In the rows, zero is written as 128.
Where one turn sends some rows of the set: a few examples, then the rows asked
k_883: [124 119 109 148 121  95 107  98 127 151 118 129 129 105 180 108]
k_833: [139 135  96 114 130 115 136 106  84 166 160 123 150 128 120 113]
k_280: [141 143 133 135 148  99 142 136 115 154 128 108  83 156 115 125]
k_394: [104 138 115 139  98 114 112 118 100 108 112 150 142  87 126 147]
k_779: [124 115  93 132 115 114 107  88 101  98 138 169 119 145 137 151]
k_838: [125 103 110 139 139 175 121 133 104 123 101 112 115 128 116  93]
k_888: [132 124 126 117 113 128 145 123 148  91 130 161 137 167 156 156]
k_567: [119 119  84 125 115 115 105  93 103 111 133 170 125 158 144 151]
k_861: [112 126  75  93 113 123 136 120 131 108 156 132 115 146 163 142]
k_747: [136 100 137 123 144 115 117 128 142 126 144 128 137 167  87 110]
k_441: [137 108  92 124 111 102 127 127 138 166 168 132 140 160 115 140]
k_939: [120 104 124 129  70 131 104 138 143 137 145 109 133 117 132 116]
k_41: [102 125 122 126  96 118 138 120 117 132 118 104  97  90 139 153]
k_834: [117 161 146 143  86 155 120 132 114 125 117 118 112 117 108 147]
k_422: [152 180 149 129 134 149 138 109 143 119 123 140 116 146 156 132]
k_126: [118 173 149 144  94 145 111 124 121 116 128 126 105 114 117 150]
k_778: [129  98  94 133 131 179 113 107 110 142 121 127 148 123 130  97]
k_823: [141 154 127 112 118 148 110 104 111 135 152 107 110 135 159  86]
k_816: [133  92  88 150 128 169 102 103 147 155 131 138 136 148 139 115]
k_750: [126 160 149 145  89 151 118 134 131 116 125 122 113 112 106 146]
k_554: [144 179 154 126 131 150 141 113 138 130 106 134 115 150 156 134]
k_148: [123 102 111 143 113 107 112 123 120 110 140 117  78 164 156 119]
k_219: [120 127 100 121 120 110 112  86  99 100 132 173 129 140 149 150]
k_934: [106 139 100 144 101 123 112 109  90 127 107 147 151  91 130 143]
k_714: [135 122 117 117 120 125 146 131 154 104 109 162 141 173 160 148]
k_229: [143 105 128 124 136 148 107 107 108 164 133 139 108 152  86 139]
k_486: [126 145 111  84 119 127 141 127 169 131 130 129 124 132 170 134]
k_620: [131 139 105 139 176 105 106 112 119 136 143 140 146 147 114  92]
k_884: [132 101 101 166 145 151 112 128 166 150 100 134 118 146 147 116]
k_139: [140 141  94 165 173 142 135 110 101 161 137 140 120 155 138 136]
k_131: [115 143 112 148 107 119 109 105  97 122 109 149 144  79 128 140]
k_893: [125 154 140 104 110 129 127 109 151 146 124 109  87 114 149 144]
k_585: [129 119 121 122 121 122 153 155 130 106 115 111 139 129 174  93]
k_512: [141 179 153 131 125 143 144 116 148 120 117 141 129 138 163 142]
k_121: [142 115 156 148 156 118 146 108 133 152 124 120 163 131 119 107]
k_260: [140 120 116 123 122 123 151 128 150  91 119 164 146 159 160 147]
k_322: [114 117 105 175 143 110 131 149 126 127 144 121 161 131 102 114]
k_48: [130 118 115 157 158 158 117 131 133 134  89 119  93 140 134 100]
k_61: [129 126 122 123 125 112 161 155  92 142 128 101 133 122 100 116]
k_45: [143 143 114 116 167 138 124 135 121 164 100 147 152 120 115 109]
k_78: [101 128  82 120 118 114 140 105  93 119 135 123 113 103 164 142]
k_298: [133  86 117 156 135 135 154 136 122 161 109 139 158 127 119 149]
k_724: [129 123  96 142 141 149 130 176 133 134 134 135 125 161  94 136]
k_810: [144 130 114 138 147  81 145 135 154 173 123 132 132 145 142 130]
k_69: [131 126 136 177 147 129 126 104 111 147 162 108 122 149 102 123]

k_422 -> k_750
k_45 -> k_229
Now find these:
k_280 -> k_61
k_394 -> k_219
k_939 -> k_883
k_893 -> k_41
k_567 -> k_714
k_48 -> k_838
k_69 -> k_322

Where one turn sends some rows of the set: a few examples, then the rows asked
k_352: [ 63 121 147 105 125 156 100 150 109 134 129 124 145 141  98 105 141 103
 141]
k_291: [102 109 148 101 107 129 153 102 129 101 109 130 110 140 121 126 125 176
 110]
k_149: [ 87 133 148 124  91 104 113 140 137 130 102 119 104 143 135  98 113 128
  98]
k_452: [149 113 146 121 128 109 110 146 128 143 191 138 132 104 117 115 133 129
 152]
k_918: [115  73 135  91 132 139 137 119 124 135 152 142 169 102 115 141 137 167
 137]
k_268: [112  86 111 121 140 132  95 140 128 120 109 103 171 113 138 146 106 123
 155]
k_384: [162 141 120 151 119 128 132  86 117 130 148 137 148 134 128 114 148 115
 149]
k_564: [161 135 112 148 108 108 139  99 140 134 153 131 151 135 127  98 148 149
 133]
k_26: [104 123 135 120 113 128 109  73 140 136 141 140 175 141 124 143 177 156
 141]
k_718: [115 111 108 120 109 118  92  77 133 131 145 126 171 120 150 145 165 153
 154]
k_877: [143 121 163 122 131 119 118 141 128 143 188 148 133 115 103 117 140 124
 148]
k_727: [146 105 107 168 125 133 131  92 113 144 128 146 128 132 113 124 130 138
 176]
k_294: [ 83 113 127 108 117 138 138 164 123 134 124 116 147 140  96  74 126 135
 114]
k_767: [ 92 101 152 119 141 138 129 140 152 129 106 123 180 148  95 135 126 148
 125]
k_185: [116 146 146 129 161 115  94 141 124 149  91 147 114 106 108 116 134 170
 147]
k_165: [117 103 126 104 113 137 126  94  98  92 108 118 102 115 153 143 111 138
 141]
k_865: [121 117 110 105  92  99  98 141 147 137 140 139  76 140 143 125 141 152
 147]
k_77: [ 77 106 134 119  98 147 115 130 129 141  74 138 118 164 122 130 122 125
 129]
k_460: [118 143 146 117 147 125 109 143 126 143 132 141 147 129 119 128 131  68
 127]
k_35: [100 146 150  63 101 131 136  84 122 140 139 136 141 126 133  98 147 132
 120]
k_123: [112 136 128 111 163 113 104 132 116 147  82 146 123  89 124 118 131 173
 133]
k_151: [140 104 110 164 117 119 144 102 134 149 131 147 132 140 103 110 134 169
 158]
k_161: [ 94 122 124 118 117  87  96  74 123 141 155 135 138  91 149 129 152 149
 127]
k_712: [ 97 108 108 111 125 151 111 154  91 124 123 108 139 117 125  93 114  94
 146]
k_290: [ 94 133 145 127  99 121  99 129 112 124  99 120 100 135 146 113 107  93
 119]
k_695: [ 73 101 108 100 109 122  88 169 125 134 137 100 143 119 127  91 128 134
 137]
k_940: [118  75 135  92 138 148 130 112 110 132 151 143 167  96 120 150 135 146
 149]
k_211: [ 85 134 152 120 124 104 109  65 120 143 150 150 140 109 126 133 163 139
 122]
k_339: [111 141 137 113 168 124 104 125 108 145  80 151 122  93 119 124 133 159
 137]
k_50: [132 112 126 113  88 137 117 123 147 141 135 114 131 158 115  94 124 172
 185]
k_241: [112 134 120  63  97 121 116  89 114 135 142 120 135 104 161 100 133 127
 134]
k_608: [112 135 148 110 108 133 107 121 128 137 132 160  78 160 118 141 152 115
 153]
k_938: [121 143 136 130 162 115  85 140 116 147  91 141 111  98 120 120 129 161
 155]
k_525: [132 120 138 117  99 161 110 108 123 135 131 120 129 158 115 112 124 135
 202]
k_102: [ 87  92 104 117  91 128 102 139 131 138  78 122 115 145 146 126 110 135
 135]
k_657: [122 127 116 111 129  85 111 167 159 149 141 122 149 119 131 103 125 124
 107]

k_165 -> k_608
k_940 -> k_877
k_50 -> k_241
Now find these:
k_211 -> k_151
k_123 -> k_938
k_564 -> k_718
k_767 -> k_657
k_352 -> k_294
k_149 -> k_102

